In the data rows, zero lies at 7.5, halfway between 7 and 8.
Every row has a hidden score. How much higher is the second row's score than the first row's in each pair? 20 means about the same, 40 much higher and 0 much lower. The score is a weighted sum of the row's numbers plus the product of two more (or one squared), each taken from its middle value.
vec![9, 11, 10, 7, 6, 11, 4, 11, 8, 7, 9, 7]
vec![4, 3, 9, 10, 9, 8, 2, 10, 9, 7, 9, 8] 21
vec![4, 10, 10, 11, 5, 7, 3, 11, 9, 9, 9, 8]
vec![6, 9, 6, 8, 8, 6, 8, 6, 4, 8, 10, 6] 26
vec![12, 10, 4, 8, 9, 5, 5, 6, 8, 2, 9, 12]
vec![2, 7, 9, 8, 7, 8, 10, 5, 9, 6, 5, 8] 26
vec![6, 9, 6, 6, 10, 8, 11, 5, 7, 4, 7, 4]
vec![3, 12, 9, 9, 4, 7, 11, 6, 6, 8, 5, 7] 19
vec![7, 6, 11, 9, 7, 7, 10, 6, 7, 7, 10, 8]
vec![11, 9, 3, 9, 4, 6, 6, 11, 9, 14, 5, 15] 19
vec![6, 10, 6, 8, 6, 4, 8, 10, 11, 8, 4, 10]
vec![6, 12, 10, 8, 7, 8, 5, 9, 5, 6, 11, 7] 18
vec![9, 5, 5, 8, 2, 3, 2, 11, 6, 8, 7, 8]
vec![6, 9, 7, 6, 9, 8, 4, 6, 8, 7, 2, 9] 20
vec![8, 8, 9, 9, 6, 7, 7, 11, 8, 4, 8, 8]
vec![4, 7, 5, 7, 12, 11, 9, 9, 13, 8, 6, 11] 28
vec![9, 9, 10, 5, 6, 7, 10, 9, 8, 9, 7, 7]
vec![12, 10, 6, 5, 6, 7, 9, 12, 7, 5, 7, 12] 15
vec![7, 4, 8, 8, 7, 6, 7, 7, 3, 9, 12, 3]
vec![7, 9, 5, 9, 13, 8, 9, 3, 10, 11, 11, 9] 6
vec![8, 7, 11, 6, 5, 9, 11, 8, 5, 8, 8, 6]
vec![5, 9, 9, 8, 7, 9, 7, 9, 9, 8, 6, 8] 14
vec![11, 7, 8, 8, 3, 5, 7, 7, 8, 9, 6, 14]
vec![2, 10, 8, 8, 8, 8, 10, 5, 10, 5, 4, 7] 18
vec![7, 9, 6, 6, 10, 6, 7, 1, 7, 6, 8, 10]
vec![10, 10, 4, 8, 10, 9, 7, 2, 7, 5, 11, 5] 6
vec![10, 7, 7, 5, 10, 8, 11, 9, 10, 13, 8, 5]
vec![9, 10, 7, 8, 8, 10, 9, 12, 7, 7, 9, 7] 17
vec![5, 8, 7, 5, 8, 13, 7, 7, 7, 9, 5, 6]
vec![5, 5, 10, 8, 7, 11, 7, 10, 9, 11, 8, 4] 23
vec![11, 7, 4, 6, 13, 8, 4, 1, 3, 4, 14, 9]
vec![10, 8, 6, 6, 11, 7, 10, 9, 5, 8, 11, 7] 21
vec![12, 3, 5, 8, 5, 8, 11, 10, 9, 7, 6, 10]
vec![6, 9, 7, 8, 4, 7, 4, 8, 7, 6, 8, 4] 27
vec![6, 7, 7, 7, 4, 7, 5, 7, 7, 9, 5, 5]
vec![8, 7, 10, 7, 4, 8, 8, 5, 5, 8, 6, 7] 20
vec![7, 6, 8, 5, 10, 10, 6, 6, 8, 5, 4, 12]
vec![7, 11, 9, 7, 7, 9, 11, 8, 8, 6, 7, 7] 14
vec![7, 7, 7, 9, 10, 10, 6, 7, 10, 9, 5, 1]
vec![6, 7, 8, 7, 9, 5, 9, 7, 7, 9, 10, 8] 23
vec![3, 9, 6, 7, 8, 4, 10, 6, 6, 10, 9, 7]
vec![8, 11, 8, 7, 8, 9, 10, 7, 6, 7, 8, 8] 11
vec![5, 8, 9, 9, 8, 8, 5, 9, 7, 8, 11, 4]
vec![8, 11, 2, 9, 8, 5, 7, 10, 9, 6, 9, 8] 11
vec![11, 8, 3, 7, 11, 8, 6, 5, 5, 4, 12, 6]
vec![2, 7, 7, 10, 7, 6, 4, 10, 11, 6, 5, 8] 15
vec![6, 8, 8, 5, 8, 8, 9, 5, 7, 9, 4, 7]
vec![10, 5, 5, 4, 8, 2, 3, 13, 5, 6, 8, 6] 19
vec![7, 9, 10, 9, 5, 6, 7, 5, 6, 8, 7, 6]
vec![7, 3, 5, 11, 15, 7, 7, 14, 15, 0, 11, 11] 9
vec![5, 11, 8, 8, 7, 8, 12, 5, 5, 10, 9, 5]
vec![11, 5, 11, 7, 6, 6, 5, 5, 5, 1, 7, 8] 17
vec![6, 11, 5, 10, 5, 4, 9, 10, 10, 8, 4, 11]
vec![5, 12, 5, 8, 9, 8, 7, 3, 8, 6, 8, 6] 24
vec![7, 12, 4, 7, 8, 5, 9, 8, 11, 8, 5, 10]
vec![8, 8, 5, 9, 8, 5, 9, 5, 8, 9, 9, 11] 13
vec![11, 7, 6, 5, 10, 8, 10, 6, 6, 5, 10, 5]
vec![4, 9, 7, 6, 5, 7, 12, 6, 5, 8, 10, 6] 24
vec![6, 8, 5, 7, 7, 5, 4, 6, 8, 9, 2, 7]
vec![5, 11, 10, 8, 4, 7, 10, 5, 6, 8, 6, 6] 21
vec![7, 10, 8, 9, 4, 4, 10, 8, 6, 10, 7, 9]
vec![12, 5, 10, 6, 4, 6, 9, 8, 3, 6, 10, 6] 30
vec![5, 8, 8, 6, 5, 10, 8, 8, 8, 11, 7, 5]
vec![10, 8, 7, 8, 7, 7, 11, 8, 5, 6, 9, 3] 29
vec![9, 4, 4, 3, 7, 3, 7, 11, 8, 6, 4, 5]
vec![7, 11, 6, 9, 4, 6, 7, 6, 7, 7, 6, 7] 15
vec![14, 8, 3, 7, 8, 7, 8, 11, 6, 8, 11, 10]
vec![9, 9, 9, 5, 8, 9, 2, 10, 7, 4, 7, 9] 21
vec![7, 8, 10, 9, 5, 7, 10, 10, 7, 4, 7, 4]
vec![11, 9, 7, 5, 8, 10, 12, 11, 6, 6, 8, 5] 15
vec![5, 4, 7, 8, 10, 9, 9, 8, 8, 6, 9, 9]
vec![9, 8, 3, 5, 8, 6, 9, 10, 9, 5, 6, 7] 21
vec![8, 7, 9, 8, 8, 11, 8, 10, 7, 7, 8, 2]
vec![8, 9, 12, 8, 2, 8, 9, 6, 6, 4, 8, 8] 9
vec![10, 9, 10, 7, 8, 8, 9, 8, 8, 10, 10, 9]
vec![5, 12, 7, 9, 4, 6, 9, 8, 7, 10, 4, 8] 18
vec![7, 9, 10, 9, 4, 5, 8, 4, 6, 8, 6, 9]
vec![7, 8, 7, 7, 7, 7, 7, 6, 5, 6, 9, 4] 24
vec![9, 6, 11, 7, 6, 6, 7, 4, 6, 5, 9, 9]
vec![7, 8, 10, 7, 6, 5, 4, 10, 6, 7, 9, 5] 22
vec![8, 7, 6, 10, 8, 5, 9, 3, 8, 9, 10, 11]
vec![6, 8, 10, 7, 6, 6, 9, 6, 5, 10, 9, 6] 23
vec![7, 7, 12, 10, 6, 6, 10, 7, 7, 8, 6, 6]
vec![6, 10, 6, 6, 8, 7, 11, 7, 8, 10, 6, 9] 26
vec![8, 7, 4, 7, 11, 9, 8, 6, 7, 10, 8, 1]
vec![7, 3, 11, 8, 5, 10, 7, 8, 4, 10, 9, 8] 20
vec![7, 8, 9, 6, 6, 7, 12, 8, 5, 10, 8, 5]
vec![11, 5, 7, 9, 12, 13, 3, 6, 8, 7, 8, 0] 30
vec![10, 8, 7, 8, 7, 6, 7, 7, 8, 1, 6, 10]
vec![7, 11, 4, 9, 8, 5, 11, 9, 11, 9, 6, 11] 27
vec![6, 2, 10, 10, 5, 8, 9, 9, 9, 5, 6, 10]
vec![5, 10, 6, 8, 9, 8, 10, 6, 6, 7, 8, 3] 26
vec![8, 8, 10, 7, 7, 6, 7, 4, 6, 8, 6, 7]
vec![8, 3, 9, 4, 13, 9, 6, 1, 7, 3, 8, 9] 26
vec![6, 8, 10, 9, 8, 10, 6, 10, 8, 8, 9, 7]
vec![9, 6, 11, 7, 4, 7, 7, 4, 4, 8, 5, 8] 22
vec![6, 10, 5, 8, 7, 6, 6, 6, 7, 9, 7, 6]
vec![6, 9, 5, 9, 4, 4, 5, 9, 8, 9, 6, 6] 19
vec![8, 4, 5, 13, 7, 10, 4, 4, 9, 6, 6, 6]
vec![6, 6, 7, 11, 9, 5, 9, 8, 9, 7, 10, 9] 18
vec![12, 1, 9, 11, 6, 9, 6, 9, 10, 9, 8, 13]
vec![8, 10, 8, 9, 7, 9, 7, 7, 6, 6, 11, 7] 28
vec![10, 7, 8, 9, 11, 14, 0, 5, 10, 9, 8, 2]
vec![11, 5, 5, 5, 13, 10, 6, 9, 8, 15, 12, 7] 23
vec![7, 8, 8, 8, 11, 12, 6, 8, 7, 13, 10, 6]
vec![6, 10, 8, 4, 8, 8, 8, 7, 7, 9, 6, 9] 32
vec![6, 10, 6, 7, 10, 9, 11, 1, 6, 8, 12, 8]
vec![8, 7, 10, 8, 6, 9, 6, 6, 5, 7, 10, 4] 21
vec![11, 6, 7, 7, 11, 8, 6, 0, 7, 5, 13, 10]
vec![9, 10, 5, 7, 9, 8, 8, 6, 9, 3, 3, 9] 11
vec![5, 5, 7, 10, 12, 5, 10, 5, 8, 10, 12, 10]
vec![8, 7, 8, 10, 5, 6, 10, 6, 7, 9, 5, 8] 16
vec![13, 7, 5, 10, 8, 10, 6, 6, 8, 9, 5, 8]
vec![6, 8, 7, 6, 14, 9, 4, 4, 10, 3, 2, 12] 35
vec![9, 10, 5, 7, 7, 7, 9, 5, 6, 7, 9, 8]
vec![10, 0, 7, 15, 7, 7, 4, 6, 9, 7, 7, 14] 10
vec![8, 9, 5, 6, 11, 6, 7, 1, 8, 7, 9, 9]
vec![5, 10, 8, 9, 8, 8, 8, 10, 8, 5, 8, 7] 5
vec![12, 8, 9, 6, 9, 6, 7, 6, 5, 5, 15, 7]
vec![9, 4, 11, 10, 9, 11, 2, 15, 11, 9, 10, 8] 15
vec![7, 11, 9, 7, 8, 12, 13, 6, 6, 11, 9, 6]
vec![7, 8, 5, 7, 9, 11, 9, 8, 7, 11, 8, 5] 19
vec![10, 13, 3, 7, 7, 5, 9, 9, 7, 6, 5, 11]
vec![7, 5, 8, 6, 11, 8, 5, 1, 6, 2, 8, 10] 26
vec![4, 3, 11, 6, 9, 7, 8, 8, 12, 4, 7, 8]
vec![1, 4, 10, 8, 10, 10, 5, 7, 11, 6, 5, 7] 13
vec![3, 7, 8, 10, 9, 7, 7, 9, 8, 10, 9, 4]
vec![6, 9, 2, 10, 10, 9, 6, 8, 9, 9, 9, 7] 12
vec![4, 7, 7, 9, 9, 6, 8, 9, 8, 10, 10, 5]
vec![9, 6, 4, 9, 13, 6, 10, 4, 10, 10, 12, 12] 22
vec![13, 9, 0, 7, 9, 8, 7, 10, 11, 6, 6, 6]
vec![7, 11, 10, 9, 7, 7, 6, 9, 8, 5, 9, 9] 24
vec![9, 6, 6, 9, 7, 8, 8, 1, 7, 7, 8, 8]
vec![8, 6, 14, 11, 3, 5, 8, 6, 6, 5, 9, 11] 20
vec![3, 11, 9, 9, 4, 7, 11, 7, 7, 7, 6, 6]
vec![9, 5, 6, 5, 11, 10, 5, 9, 7, 15, 13, 6] 24
vec![5, 8, 10, 6, 8, 10, 11, 6, 8, 8, 5, 5]
vec![9, 6, 11, 8, 4, 6, 8, 5, 4, 7, 6, 5] 24
vec![9, 10, 7, 8, 6, 5, 5, 11, 4, 3, 11, 8]
vec![6, 11, 7, 8, 6, 9, 11, 8, 8, 9, 7, 6] 16
vec![5, 11, 11, 9, 3, 7, 9, 7, 7, 7, 7, 6]
vec![7, 11, 6, 7, 7, 7, 10, 5, 8, 9, 4, 8] 22
vec![8, 4, 10, 9, 7, 11, 9, 12, 9, 10, 8, 10]
vec![6, 9, 9, 10, 7, 7, 7, 9, 6, 6, 11, 5] 30
vec![12, 8, 7, 8, 4, 3, 6, 10, 6, 7, 9, 8]
vec![10, 8, 9, 4, 12, 10, 9, 9, 7, 11, 10, 7] 21
vec![10, 8, 8, 4, 13, 9, 8, 9, 7, 8, 10, 10]
vec![5, 5, 12, 12, 7, 8, 7, 9, 10, 7, 9, 10] 13
vec![6, 13, 5, 9, 6, 5, 11, 9, 9, 8, 6, 9]
vec![10, 8, 5, 8, 4, 5, 5, 10, 5, 5, 7, 4] 30
vec![9, 11, 9, 9, 6, 6, 10, 4, 6, 8, 7, 8]
vec![15, 11, 0, 4, 9, 4, 7, 11, 9, 5, 5, 15] 30
vec![12, 9, 11, 5, 10, 11, 9, 9, 6, 8, 11, 8]
vec![8, 8, 5, 9, 4, 4, 4, 8, 7, 11, 5, 9] 18
vec![7, 4, 8, 6, 7, 10, 7, 6, 7, 7, 5, 10]
vec![7, 5, 11, 7, 9, 9, 9, 5, 7, 6, 8, 9] 20
vec![4, 11, 8, 7, 8, 8, 8, 3, 7, 7, 6, 8]
vec![8, 10, 7, 8, 7, 5, 8, 7, 8, 6, 5, 11] 14
vec![8, 5, 9, 9, 5, 6, 6, 4, 3, 7, 10, 9]
vec![5, 2, 8, 11, 8, 7, 7, 10, 8, 7, 10, 10] 16
vec![7, 5, 6, 1, 14, 10, 6, 5, 9, 6, 3, 8]
vec![5, 8, 7, 5, 10, 11, 10, 7, 5, 10, 7, 5] 6
vec![5, 6, 5, 4, 6, 6, 6, 9, 7, 9, 6, 6]
vec![11, 5, 9, 7, 7, 8, 10, 7, 6, 7, 12, 6] 19
vec![4, 8, 9, 8, 9, 11, 5, 11, 9, 5, 8, 7]
vec![4, 3, 7, 9, 5, 5, 1, 10, 8, 9, 4, 9] 21
vec![10, 8, 7, 9, 10, 11, 0, 5, 11, 9, 6, 5]
vec![7, 10, 12, 9, 6, 8, 4, 11, 10, 8, 10, 8] 25
vec![9, 5, 3, 6, 12, 9, 5, 7, 8, 9, 10, 10]
vec![14, 6, 12, 6, 5, 10, 5, 11, 7, 2, 12, 9] 20
vec![3, 10, 9, 8, 9, 10, 8, 6, 9, 9, 7, 6]
vec![6, 12, 8, 7, 8, 8, 10, 5, 7, 7, 6, 7] 20
vec![8, 7, 8, 8, 5, 5, 7, 4, 6, 8, 5, 9]
vec![0, 5, 8, 8, 10, 8, 4, 9, 13, 8, 4, 6] 21
vec![9, 8, 11, 7, 3, 6, 9, 8, 4, 7, 8, 7]
vec![6, 4, 7, 7, 6, 9, 2, 9, 9, 13, 7, 3] 19
vec![9, 7, 10, 11, 5, 7, 7, 11, 7, 3, 9, 6]
vec![9, 6, 6, 9, 8, 5, 9, 6, 7, 10, 8, 11] 8
vec![10, 4, 4, 4, 10, 4, 3, 15, 8, 0, 8, 10]
vec![9, 11, 8, 8, 6, 7, 8, 10, 7, 8, 8, 8] 20
vec![7, 8, 6, 8, 9, 4, 6, 9, 12, 11, 6, 12]
vec![6, 6, 9, 5, 6, 6, 7, 5, 6, 4, 5, 9] 14
